In the data rows, 128 means zero.
Each row of this table is followed by its label. One hidden rule gives the labels. It looks at one to three of the table's principal directions, none of them among the few with the most spread.
[121 128 115 129 130 130 112 118 152 120 129 113 130 122 133 122 138  92
 120 130 138  94 122 139 141 120 132 117 140 150 117 136 105 103 152 134
 105 117 133 125 166 109 156 115 137 137 115 107] 2
[101 122  98 148 112 117 153 136 154 129 115 118 106 133 133 158 116 120
 127 131 134  91 129 132 140 110 114 177 120 109  98 144 142 150 140 105
 127 146 153 119 124 133 169 108 141 150 161 119] 1
[ 83 141 105 119 109 126 176 105 122 154  87 120 121 118 126 162  92 139
 124 159 143 136 134 151 137 148 152 144 113 106 124 147 143 161 140 100
 120 119 121 155  93 115 106 146 129 144 182 130] 1
[218 134 210 116 187 109  77 148 101 119 121 142 110 121 111 120 146 160
 129 139 123 246 120 131 133  74 166  60 147 195 178  97 116 100  88 137
 168  78 150  92 157 148  54 182  90  90  59 142] 2
[ 81 130  66 107 110 133 179 123 141 145 138 143 145 141 111 112 124 135
 146 115 135 123 126  89  83 157 131 166 119 100 103 166 130 171 116  92
  90 141 108 137  91 116 144 132 102 142 175 146] 0
[142 110 149 160 139 110 123 132  92 106 113 143 104 121 112 151 143 182
 135 115 118 195 131 140 122  93 145 147 132 113 145 132 143 141  99 125
 141 100 150 102 120 145 110 145 105 130 127 127] 0
[148 123 121 115 144 129 147 162 154 130 141 135 131 159 128 118 132  86
 142 109 124  95 123  79 111 147 142 136 133 134 110  85 119 154 140 124
 133 115 105 151 129 131 102 116 105 119 137 158] 1
[ 95 144 131 130 124 137 151 141 121 159 106 127 100 126 129 126 112 154
 151 135 116 132 121 131 118  85 128 115 109 105 135 139 143 129 121 101
 158 137 136 120 112 112 126 155 128 125 143 133] 2
[133 116 153 136 123 110 164 143 110 132  86 105  81 132 134 180  87 172
 136 157 127 177 150 164 161  59 160 127 101 132 140 104 156 148 126 102
 162 126 147 127 122 150 107 131 129 104 143 125] 0
[147 106 150 145 131 133  38  97  90  99 150 139 152  96 125  97 186 142
 114 112 101 151 113 165 117 131 114  78 160 149 152 134 100  60 120 179
 104 107 146 121 154 119 133 140 130 118  69  99] 2
[127 113 166 170 127 154 106 128  99 128  94 140  98 108 148 137 136 163
 116 138  81 149 129 161 129  83 122 112 118  98 136 134 126 111 108 154
 159 128 148  93 134 123 144 126 128 140 113 108] 0
[ 96 145 118  87 104 161 128 123  95 157 104 142 131 130 138  98 140 177
 137 133  66 150 152  71  79 148 183  77 131 119 152  66 157 173  47 100
 115 157 116 127 127 189 150 102 116  49 118 150] 0
[126 122 163 152 125 129 171 160 110 130 114 111 103 130 135 152  99 147
 148 119 135 150 142 156 164  73 111 144  99  97 121 142 147 130 164 132
 180 131 108 130 101 106 103 148 122 139 151 120] 0
[135 125  98 143 137  96 166 143 155 121 149 120 129 140 106 125 105 103
 136 119 175 107 106 145 140 114 119 153 117 131 136 166 107 122 160 116
 124  96 148 147 105  94 101 141 124 149 167 115] 2
[ 98 125  70  97  97 145 139 126 128 133 159 118 179 124 131  99 134 116
 120 112 122  90 137  98 114 163 119 120 120 133 132 146 109 133 136 111
  61 147 103 162  94 139 151  90 123  95 156 110] 2
[176  88 147 206 134 103 134 198 112  68 149 135 106 121 120 151 162 158
 136  78 119 143 133 133 138  74  97 185 127  82 134 135 143 147 135 159
 159 102 167  99 118 138 139 128 110 137 128  89] 0
[165 100 157 169 141 117  84 128 106  95 156 129 145 126 131 129 175 126
 121  93 109 128 118 147 143 122  93 132 158 123 127 123 138  90 136 197
 140 108 136 124 135 125 127 131 127 137 105  98] 0
[146 126 130 119 128 113  91 109 127 126 141 129 148 121 135 124 150 102
 125 124 125 120 116 130 132 151 126 118 151 144 123 117 136 111 127 155
 126 121 135 138 138 144 124 137 117 117 123 112] 2
[ 80 158 136 156  98 172  87  90 105 147  72 122 111  92 149 143 132 149
 111 152 109 102 146 143 151 124 134 123 120  96 136 147 149 124 107 110
 124 148 141  93 134 128 178 115 173 133 123 119] 2
[ 87 155 134 113 139 149 162  98 153 148  83 134  99 121 133 149  82 112
 122 176 147 132 126 149 129 140 145 141 121 121 100 151 113 141 145 106
 139 135 108 111 148  84 124 142 136 186 138 153] 2
[107 129 114 134 143 134 122 145 147 138 115 136 109 131 130 129 159 113
 132 105 111  97 112  97 108 130 139 131 151 109 103 109 128 134 126 111
 135 126 137 125 151 124 155 123 126 151 124 142] 1
[107 139  75  77 156 135 177 150 160 157 115 167 122 139  97 118 121 143
 134 121 120 157 102  54  53 157 179 127 139 138 110 127  80 168 108  57
  87 104 100 137  95 120 111 137  90 145 145 190] 2
[ 79 174 103  70 106 142 156 105 128 163  96 132 125 147 112 103 113 143
 145 148 137 142 134  77  89 171 201 112 122 134 149 102 139 176  75  83
  98 131  84 122 134 140 126 136 122  90 133 181] 1
[132 107  82 135 141 113 124 152 171 132 145 129 118 127 130 132 132 120
 123 128 122  98 102 134 112  83  99 125 131 146 111 147 103 100 140 106
 114 140 187 126 130 117 169 118 140 143 125 115] 2
[ 62 140  62  89 137 117 177  87 184 140 119 112 134 144 112 153 115  65
 124 134 171  76 111 114 134 187 154 167 173 142  61 143 121 147 173  80
  81 126 108 172 135  91 134 115 133 185 179 146] 2
[108 143 118 119 125 135 133 113 154 139 133 114 134 140 135 118 126  89
 125 132 141  74 123 123 139 150 122 128 135 129 113 126 129 118 144 136
 124 142 115 135 152 110 152 115 151 144 128 126] 2
[133 134 105 112 105 113 137 108 137 135 147 118 151 140 123 106 107 102
 132 138 164 101 121 138 134 156 134 127 105 137 151 142 121 121 133 136
 110 123 120 153 115 120 113 132 132 113 151 121] 2
[115 100 143 175  93 173  73 162  79 112 135 142 127 113 155 122 186 185
 116  89  44 112 143 105 106 107  77 134 121  76 135 114 146 121  88 152
 129 183 135  90 108 167 198  80 146 103  96 120] 2
[111 135 159 177 115 144 125 173 100 113 111 119  99 119 125 130 155 162
 144 106  93 129 122 130 133  68 114 133 127  98 144 133 137 122 129 150
 150 106 121  89 119 104 136 148 130 112 114 111] 2
[141 113  89 127 119 103 183 133 127 128 153 174 145 131 101  99 101 128
 155  98 149 150 111 100  80 162 140 180  95  88 121 180  97 173 126 111
 122  92 106 146  59 134  86 148  53 145 204 128] 2
[ 82 157 117 120 114 180  82 102 114 162  97 161 119 105 135 102 144 154
 146 129  86 115 125  80  75 131 143 116 116 105 124 143 120 129  91  88
 108 142 107  86 123 131 166 133 127 123 113 163] 0
[212 146 221 153 132 106 111 159 108  91 141 117 117 139 118 103 125 136
 129 145 161 191 146 159 171  95 121 115 111 154 187 117 147 127  97 192
 189 111 140  74 172 135  89 168 125  89  69 110] 2
[ 97 122 115 124 131 134 124  94 122 149  95 137 121 130 141 165 141 118
 128 124 111 103 121 114 118 174 159 145 150  94  99  93 157 146 129 123
 131 123 112 159 123 136 122 125 128 158 157 154] 2
[128 106 124 156 137 129 145 153 128 120 128 147 106 121 134 160 126 157
 128 105  97 129 119 112 119 100 104 169 133  92  95 138 133 137 129 113
 149 144 141 111  89 144 150 107 120 156 152 123] 0
[139 114 141 115 166 100 125 102 132 133 131 135 116 145 120 160 141 101
 141 120 147 130 105 117 126 151 149 153 151 127 104 110 143 124 147 123
 144 104 114 153 138 127  82 153 100 174 147 150] 2
[150 172 171 112 123 116  67  59 106 133 139 105 154 129 133 114 132  91
 127 146 152  95 120 132 174 171 147  98 148 160 171 102 165  89 111 168
 137 112 111 130 150 153  98 138 152  87 117 106] 0
[108 121 135 151 124 118 141 104 108 124 112 139 105 122 121 153 128 168
 128 135 122 161 122 152 125 122 125 159 138  91 121 149 162 138 100 131
 149 140 152 108 113 126 134 144 129 158 146 121] 0
[154 157 137  99 123 147 127 131 162 116 146 117 154 149 131 101 122  87
 109 151 125  89 142  92 135 175 131 111 147 177 124  86 115 141 121 158
 102 138  96 121 158 136 143  96 156  88  86 136] 0
[167 105 153 117 119 126 112 177 119 128 158 103 139 140 148 119 128 144
 115 131 100 138 145 140 145  76  86  82  97 171 152  99 118  96 135 153
 134 162 130 132 133 162 141 103 140  71  85 113] 2
[130 121 166 153 141 126 153 162 132 139 114 121  89 142 135 155 105 129
 138 132 140 130 132 152 151  82  97 151  93 107 115 136 134 127 163 122
 183 139 124 120 131 108 112 144 134 169 131 146] 2
[100 153 109  82 119 140 153  69 123 183 105 163 126 154 118  95  93 127
 152 153 120 108 113  90  67 204 196 105 109 106 143  90 129 159  85 102
 128 116  91 168 105 136  84 141 118 117 162 186] 0
[134 127 159 151 101 140  95 145  69 122 121 107 139 123 136 115 162 162
 137  99 116 145 160 132 152 110 135 101 110 107 179 103 166 129 108 149
 139 123 119 131 128 153 122 130 135  71 111 116] 1
[130 133 121 102 165 118  86  77 147 145 144 144 154 120 125 108 140  70
 127 120 157 117  84 140 117 168 127 107 154 151 110 157  91  68 160 145
 120  99 109 147 148  87 100 161 109 185 125 137] 1
[112 113 140 179 120 131 124 145  83 121 129 139 114 120 122 133 153 183
 144  85 102 142 130 130 121  95 102 151 120  69 140 145 157 128 114 132
 154 128 138 113  94 135 138 135 127 135 141 118] 0
[133  98  76 128 119 112 171 182 137 130 147 137 128 155 106 113 127 156
 144 104 111 133 133  96  86 101 133 133 104 135 136 117 107 166 117  87
  98 115 148 156  88 149 123 112 106  88 150 146] 2
[192  93 126 146 131 100 127 161 113 105 181 143 160 128 106 102 135 155
 120  96 142 178 116 146 121 113  88 130 106 138 157 174  90 101 133 161
 119 105 136 134  79 125 101 146 102 125 125 108] 2
[139  94  94 111 164 110 159 127 152 132 155 127 151 135 131 153 117  92
 111 118 139 111 114 130 133 150 113 135 144 138  97 135 105 118 176 113
 113 122 134 191  99 122  97 106 110 171 173 119] 0
[116 136 118 117 111 132 133 114 116 144 106 120 121 112 129 132 106 144
 141 157 143 134 148 147 126 123 154 110  98 122 152 130 138 142 131  96
 122 125 143 149 125 125 114 152 137 108 137 130] 1
[113 141  62 103 105 119 162 124 164 128 148 111 149 144 116 119 111  91
 151 130 169  61 134  87 117 157 151 160 110 133 128 134 130 161 146  91
  73 120 114 157 117 124 139 116 133 105 167 132] 1
[119 145 137 126 122 120 168 150 141 140  99 132  87 135 118 138  88 147
 145 156 137 155 125 135 120  90 142 142  99 129 128 137 124 154 123 102
 153 124 129 100 125 118 117 156 119 128 134 149] 1
[ 87 153  94  95 126 127 202 157 142 158 112 112 119 143 109 133 108 140
 150 116 140 135 131  76 123 108 164 139 118 127 118 140 133 169 133  62
 110 119  92 138  93 128 123 133 105 112 174 142] 2
[147 106 161 150 119 122 115 130  81 116 140 136 133 124 134 128 147 171
 126 113 100 170 138 146 129 120 106 127 126 101 146 122 160 127  97 167
 158 143 139 121 111 157 121 133 116 112 123 108] 0
[ 76 143  86 120  94 170  97 138 123 123 115 134 140 104 130  99 191 157
 124 115  56  99 130  75  75 144 150  97 170 123 124 100 126 143  84 127
  64 136 127 105 144 138 209 108 141  74  88 118] 0
[197 124 159 129 131 114 148 182 148 105 163 109 140 158 136 112 115 107
 119 127 134 124 155 114 159 110 106 123 114 162 141  89 135 146 125 166
 153 141 131 121 151 164 131  97 131  79 102 109] 0
[110 120 152 159  90 129 119 129  90 115 104 138  94 110 134 143 131 183
 125 138 105 166 144 153 130 107 119 157 112  87 135 137 162 153  83 123
 157 169 160  85 123 163 160 125 129 120 128 116] 1
[108 151 130 118 123 132 119  88 135 144 110 143 108 126 116 118 107 129
 155 148 164 133 125 133 109 138 145 144 108 118 122 155 129 128 126 103
 134 130 115 107 147  99 127 168 135 159 119 166] 1
[129 117 149 136 114 129  84 129 111 108 126 124 123 119 145 146 151 141
 112 136  93 138 143 142 138 123 107 127 148 144 120  94 150 128 109 143
 132 162 153 108 151 172 155 102 142 101  94 121] 1
Here are more rows. What is the label of each one?
[115 154  91 127 131 130 101 108 146 120 146 140 157 122 105  91 167  87
 138 102 139  71 106  83 100 181 146 133 160 132 130 136 107 127 132 129
  79  78 115 134 139 110 134 138 125 127 128 126] >> 2
[148 151 195 116 130 152 112 166 100 129 114 114 114 134 137 109 132 155
 127 141 103 164 157 122 141 104 137  68 121 151 170  67 143 131 100 141
 165 145 115 109 161 149 111 129 146  67  64 147] >> 2
[ 90 165 119 135 125 142  97  96 163 129 120 119 124 131 130 115 139  63
 137 120 154  49 116 108 144 149 128 155 149 132  96 142 124 114 149 122
 115 125 106  99 174 103 167 116 151 158 123 137] >> 1
[ 97 118  90 139 115 131 165 162 138 138 123 133 121 130 126 140 117 135
 132 113 122 118 126 112 115 108 109 168 104 105 108 163 115 157 141  89
 115 136 129 128  85 127 140 116 109 143 173 134] >> 1
[149 157 149 100 127 128 103  93 125 141 148 121 161 127 122  79 113  97
 136 144 159 122 128 144 140 156 130  77 118 165 159 133 112  93 140 152
 127 110 104 148 143 111  90 157 136 102 106 124] >> 0
[172 102 137 138 143 119  89 164 137 120 126 121 113 135 144 138 165 136
 103 127  75 117 128 118 128  95 139  82 152 162 140  52 129 117  99 145
 132 127 182 127 168 179 161  90 145  82  79 115] >> 2
[168 135 121 118 148 115 168 137 176 118 151 113 139 140 131 129  75  70
 129 150 188  93 131 143 157 134 122 137 107 149 129 138 106 125 180 134
 135 115 125 153 136  94  99 127 139 147 143 119] >> 1
[160 123 114 102 128 145  93  95 134 110 180 145 190 122 133  91 136 110
  97 121 129 123 126 110 117 192  99 118 146 153 126 148  95  99 115 163
  83 156 104 126 116 138 148  90 134 128 106 119] >> 0
[119 102  83 132 146 103 119 106 157 125 143 135 127 128 117 146 138  96
 125 118 144  90  96 135 116 138 123 155 144 136  98 153 100 105 163 107
  96 107 151 153 126 111 132 124 123 178 154 125] >> 2
[103  96  76 116 141 129 172 128 154 137 134 166 130 147 122 138 132 110
 128 107 113 112  98  92  71 179 132 178 143  90  73 136 105 161 133 113
 110 131 110 155  92 112 123 115  87 192 179 161] >> 1
[109 113 120 131 128 131 127 113 131 122 111 150 111 134 128 148 134 121
 137 120 118 127 120 113 104 150 145 170 140 109  89 120 127 150 128 119
 125 127 109 122 129 127 128 123 107 161 142 160] >> 1
[153 169 152  98 135 113 137 106 145 137 128  92 140 148 127 126  95  91
 130 158 180 111 146 133 178 146 156 101 126 173 154  94 153 126 139 138
 139 116 109 146 163 131 100 135 161  96 115 130] >> 0
[144 148 175 156 123 141  86 127  89 124 130 121 146 113 143 123 153 131
 124 111 124 121 148 128 160 140 105 123 123 102 160 122 166 121 119 168
 158 127 117 113 133 147 123 135 142 113 113 110] >> 2
[149 133 136 143 116 113 135 159 144 117 147 120 122 136 123 124 121 114
 138 128 159 117 133 131 145 112  94 162 106 126 129 149 138 140 138 128
 148 144 145 110 128 125 131 142 132 128 128 124] >> 1
[117 139 123 132 123 119 119 113 135 120 113 125 117 115 119 118 129 120
 137 138 140 136 129 148 132 114 149 120 141 144 123 139 123 129 127 118
 123 109 152 117 156 118 135 144 124 120 121 114] >> 2
[164 136 101  89 122 120 112 105 152 116 188 108 195 143 118  71 134  94
 106 146 158  99 135 133 129 178 115  76 137 191 165 122 107  98 123 169
  70 131 135 161 155 121 136 117 161  82  88 104] >> 0
[136 131 124 131 159 117 111 102 164 131 138 155 124 126 125 130 130  76
 122 124 142  99  82 123 120 158 114 156 158 127  87 157 102 103 146 134
 142 117 134 119 131 104 121 139 113 197 144 132] >> 1
[100  77  98 131 141 119 135 114 109 128 108 182 108 108 132 169 146 161
 112 117  65 174  98 123  71 154 140 163 163  87  79 127 119 157  97 101
 129 138 160 139  83 165 122 111  68 176 178 136] >> 1
[135  99 160 159 148 152  80 131  93 118 112 141 118  87 156 163 155 160
  95 117  79 154 132 151 141 104 101 115 143 103 119 131 125  97 129 136
 149 148 152 112 124 148 149 103 131 159 110 105] >> 2
[113 129 113 111 124 144 122  98 124 136 129 128 143 141 133 127 138 140
 121 133 122 113 144 111 111 169 137 121 134 119 132 100 151 136 102 132
 106 154 118 139 144 138 155 106 159 127 111 151] >> 0
[ 93 141 179 168 114 162 142 171  80 137  58 134  73 113 145 157 120 200
 138 138  72 180 157 140 125  64 139 124  99  81 147 104 157 167  98 124
 181 129 121  78 127 138 129 139 128 109 115 147] >> 1
[ 65 132 163 167  98 184 135 147  79 151  46 130  73 116 158 153 128 214
 130 138  48 160 158 145 118  66 140 108 106  68 131  97 164 150  86 129
 169 159 120  82 131 130 174 115 155 114 107 149] >> 2
[ 64 128  76 137 131 117 176 149 170 135  97 121  87 125 127 180 111 102
 141 123 130  73 119 115 129 110 135 183 141 108  67 131 129 165 177  56
 122 127 147 144 121 121 151 110 128 168 183 136] >> 1
[130 100 106 126 141 118  88 103 111 117 163 126 164 121 119 112 170 119
 124  98 139 132 114 143 122 143 115 111 149 138 137 151 116  85 140 138
  93 114 140 159 126 113 115 134 117 141 127 113] >> 2
[199 100 175 156 133 149  67 175  96  98 153 142 151 115 147 103 160 148
 106 101  82 158 143 128 130 105  93  88 120 144 159 103 101  99 114 183
 140 128 130 108 126 158 127 102 122  86  69 114] >> 2
[157 154 164 117 114 162  28  93 100 121 161 136 181  96 148  76 180 117
 108 126  91 101 136 104 125 181 100  74 154 146 155 112 135  87  95 186
 112 150 117 107 154 162 161 120 150  79  63  97] >> 1
[ 89 132 137 159 107 144 163 168 109 125  88 135  87 133 126 143 138 161
 144 111  99 131 135 108 113 113 148 161 121  70 125 107 152 180 109 116
 154 126 115 107 116 126 135 129 119 127 144 148] >> 1
[ 90 107  99 113 100 137 115 129 123 133 139 108 142 127 147 146 150 135
 122 120 116 105 153 129 131 140  93 139 129 119 100 118 159 132 139 110
 106 196 135 151 132 150 178  99 153 124 124 134] >> 2
